(in the rows, 128 means zero)
The rows of Z fall into a few groups, which share some directions, and each row is roughly a mix of its group's hidden directions.
Z, 121 rows:
117, 107, 124, 102, 156, 75, 131, 151, 162, 131, 134
142, 156, 75, 109, 140, 138, 142, 110, 108, 92, 131
117, 158, 156, 123, 117, 124, 163, 118, 87, 150, 95
149, 160, 162, 107, 104, 104, 105, 154, 152, 114, 148
91, 122, 102, 97, 92, 111, 106, 122, 164, 124, 141
142, 114, 182, 102, 135, 119, 108, 157, 124, 126, 93
163, 82, 162, 142, 161, 140, 135, 119, 106, 135, 134
126, 140, 120, 147, 69, 143, 131, 116, 107, 95, 152
93, 140, 84, 151, 138, 166, 137, 102, 134, 108, 119
139, 123, 161, 76, 166, 153, 124, 132, 114, 111, 125
127, 120, 128, 130, 136, 93, 92, 109, 82, 165, 140
140, 99, 169, 114, 179, 157, 128, 129, 139, 119, 132
123, 134, 94, 150, 107, 173, 95, 98, 113, 121, 117
146, 149, 131, 140, 112, 111, 154, 87, 142, 139, 79
128, 150, 153, 98, 85, 95, 111, 155, 126, 154, 130
90, 114, 103, 144, 99, 112, 111, 152, 145, 144, 168
123, 97, 80, 139, 125, 143, 88, 121, 159, 111, 128
109, 122, 113, 135, 119, 118, 124, 114, 57, 149, 134
103, 131, 74, 94, 128, 126, 121, 121, 93, 113, 145
104, 129, 118, 120, 79, 101, 148, 127, 143, 84, 139
147, 88, 90, 90, 127, 111, 118, 121, 133, 93, 135
125, 147, 198, 99, 136, 134, 142, 131, 126, 127, 143
102, 144, 120, 101, 90, 99, 124, 97, 132, 89, 132
133, 132, 71, 107, 125, 96, 139, 127, 129, 106, 163
110, 173, 124, 139, 83, 152, 116, 137, 135, 140, 96
125, 81, 78, 128, 119, 135, 113, 104, 98, 128, 124
137, 154, 140, 103, 129, 99, 167, 159, 93, 144, 146
120, 142, 172, 159, 118, 180, 134, 138, 127, 128, 107
121, 111, 143, 125, 105, 119, 166, 104, 74, 144, 116
131, 139, 86, 133, 127, 137, 125, 125, 81, 114, 175
116, 162, 112, 113, 134, 170, 106, 103, 166, 112, 142
175, 133, 113, 110, 121, 117, 123, 183, 140, 141, 146
122, 144, 188, 110, 139, 143, 126, 122, 100, 152, 105
127, 137, 167, 140, 93, 94, 118, 143, 97, 161, 122
160, 138, 156, 96, 154, 97, 120, 90, 125, 133, 151
140, 127, 126, 112, 92, 154, 153, 143, 159, 81, 115
176, 104, 131, 111, 145, 115, 128, 133, 81, 106, 112
115, 122, 117, 98, 130, 80, 133, 101, 83, 146, 133
154, 115, 128, 146, 115, 128, 143, 99, 76, 159, 150
138, 179, 103, 97, 110, 135, 120, 152, 154, 112, 146
102, 165, 138, 99, 133, 124, 151, 98, 157, 93, 132
118, 134, 92, 133, 161, 104, 134, 114, 74, 145, 125
120, 153, 139, 102, 141, 95, 81, 132, 158, 140, 152
143, 122, 126, 154, 168, 119, 128, 110, 74, 147, 147
164, 126, 154, 104, 114, 96, 107, 139, 99, 137, 164
142, 171, 107, 121, 89, 112, 115, 159, 144, 112, 102
104, 116, 107, 139, 135, 108, 120, 154, 185, 113, 153
156, 130, 130, 134, 127, 92, 133, 149, 177, 134, 168
102, 104, 143, 121, 168, 110, 134, 131, 178, 121, 150
142, 152, 164, 133, 181, 123, 153, 130, 138, 115, 156
146, 137, 114, 134, 165, 160, 133, 137, 173, 91, 129
138, 124, 99, 87, 165, 129, 108, 93, 136, 103, 144
162, 148, 123, 118, 135, 109, 153, 111, 151, 139, 182
118, 119, 141, 159, 86, 112, 152, 157, 125, 121, 86
144, 100, 117, 146, 145, 92, 122, 155, 148, 92, 95
124, 148, 182, 102, 113, 100, 124, 137, 149, 150, 106
144, 125, 111, 110, 126, 59, 138, 125, 114, 110, 114
129, 128, 129, 124, 142, 163, 106, 180, 98, 131, 162
166, 112, 131, 121, 139, 97, 142, 109, 80, 116, 101
131, 141, 119, 108, 96, 113, 145, 126, 91, 115, 182
145, 146, 141, 97, 186, 115, 102, 125, 149, 139, 137
152, 157, 108, 144, 124, 89, 152, 107, 141, 110, 90
125, 153, 138, 129, 88, 182, 128, 110, 127, 125, 97
133, 155, 181, 113, 122, 156, 136, 117, 138, 135, 87
157, 122, 101, 143, 169, 178, 120, 117, 124, 112, 117
89, 102, 100, 136, 89, 123, 127, 96, 149, 107, 118
147, 125, 95, 94, 138, 126, 106, 182, 131, 147, 117
114, 159, 176, 123, 139, 129, 169, 114, 111, 112, 152
164, 143, 120, 155, 101, 108, 128, 136, 115, 116, 75
157, 129, 107, 124, 150, 98, 149, 104, 110, 94, 91
103, 100, 145, 117, 134, 152, 78, 134, 93, 148, 129
141, 136, 130, 103, 120, 177, 109, 153, 115, 136, 173
117, 112, 116, 121, 140, 164, 137, 96, 78, 138, 157
117, 139, 137, 93, 110, 98, 168, 152, 155, 134, 98
115, 115, 130, 173, 129, 104, 136, 125, 77, 157, 117
127, 129, 182, 157, 108, 169, 125, 151, 124, 128, 142
77, 154, 125, 119, 123, 102, 96, 103, 145, 151, 126
104, 132, 162, 113, 161, 113, 147, 156, 97, 156, 108
107, 82, 102, 140, 88, 122, 145, 129, 99, 145, 133
139, 183, 167, 160, 122, 132, 122, 122, 112, 113, 110
162, 113, 139, 150, 164, 104, 108, 170, 125, 148, 121
114, 154, 140, 109, 121, 122, 153, 115, 88, 154, 82
102, 123, 132, 185, 120, 133, 146, 155, 121, 165, 130
92, 159, 108, 114, 152, 143, 153, 110, 100, 117, 96
133, 127, 150, 97, 149, 133, 93, 115, 78, 150, 143
166, 114, 135, 136, 125, 140, 101, 136, 176, 111, 164
175, 147, 125, 103, 128, 99, 124, 155, 134, 95, 102
157, 137, 144, 126, 120, 184, 91, 156, 123, 136, 124
148, 104, 141, 149, 104, 146, 128, 148, 98, 159, 85
123, 130, 82, 158, 117, 121, 149, 147, 98, 116, 167
143, 91, 109, 133, 123, 117, 97, 133, 90, 163, 157
137, 102, 113, 135, 164, 172, 123, 141, 140, 165, 103
164, 110, 158, 100, 156, 90, 134, 131, 116, 111, 104
125, 144, 142, 174, 156, 110, 166, 94, 113, 128, 126
135, 136, 129, 92, 150, 135, 119, 71, 94, 132, 118
137, 104, 137, 94, 140, 119, 87, 104, 143, 115, 170
133, 115, 101, 167, 79, 133, 94, 142, 114, 118, 131
190, 138, 110, 133, 137, 135, 146, 121, 122, 124, 169
75, 114, 120, 125, 106, 100, 152, 91, 117, 118, 117
181, 111, 112, 121, 141, 109, 87, 130, 126, 155, 142
103, 155, 126, 111, 102, 103, 135, 111, 153, 78, 140
175, 143, 142, 114, 135, 146, 149, 120, 117, 76, 132
140, 151, 147, 92, 121, 147, 142, 160, 170, 102, 141
99, 107, 106, 118, 104, 81, 141, 89, 119, 131, 117
130, 107, 128, 87, 137, 109, 124, 135, 107, 138, 186
136, 167, 147, 111, 172, 138, 111, 117, 144, 141, 166
116, 96, 143, 114, 124, 78, 124, 125, 87, 133, 102
142, 116, 104, 121, 133, 129, 152, 139, 155, 68, 152
145, 150, 108, 128, 133, 89, 151, 117, 172, 126, 165
100, 144, 149, 99, 115, 107, 140, 85, 110, 132, 92
123, 142, 99, 165, 104, 161, 130, 102, 103, 127, 94
85, 134, 107, 105, 148, 92, 137, 119, 165, 107, 134
119, 91, 111, 161, 115, 99, 119, 89, 154, 132, 107
88, 86, 118, 100, 102, 109, 100, 121, 111, 142, 124
127, 90, 119, 156, 131, 139, 156, 163, 120, 166, 153
116, 144, 122, 164, 125, 192, 126, 123, 154, 133, 130
132, 153, 127, 76, 124, 100, 147, 88, 124, 127, 108
90, 157, 123, 132, 79, 148, 116, 125, 111, 160, 127
131, 141, 130, 98, 116, 96, 113, 130, 144, 105, 186
132, 91, 167, 108, 156, 100, 141, 110, 111, 148, 152
123, 119, 105, 106, 171, 102, 135, 126, 157, 100, 163
Here is one row of each group, with its name. Which group are the others in?
103, 118, 143, 171, 122, 174, 124, 114, 119, 147, 97 -> E
104, 122, 87, 117, 138, 96, 130, 88, 90, 131, 124 -> T
158, 135, 169, 143, 110, 126, 120, 179, 130, 155, 130 -> F

101, 118, 169, 135, 140, 164, 115, 166, 115, 147, 106 -> T
153, 93, 148, 109, 153, 115, 136, 122, 110, 143, 178 -> E
111, 142, 117, 99, 102, 139, 76, 112, 143, 153, 152 -> F
98, 111, 114, 125, 113, 96, 148, 103, 147, 93, 165 -> T
157, 149, 170, 101, 140, 99, 150, 146, 138, 106, 148 -> F
110, 135, 111, 147, 129, 79, 137, 122, 131, 74, 136 -> F
83, 155, 118, 132, 133, 107, 145, 102, 173, 124, 113 -> E
115, 116, 81, 130, 154, 158, 127, 131, 140, 99, 166 -> E
124, 110, 158, 167, 92, 163, 111, 124, 125, 118, 157 -> T
161, 116, 129, 162, 145, 121, 119, 123, 68, 138, 136 -> F
131, 139, 156, 114, 141, 86, 169, 115, 164, 114, 138 -> T
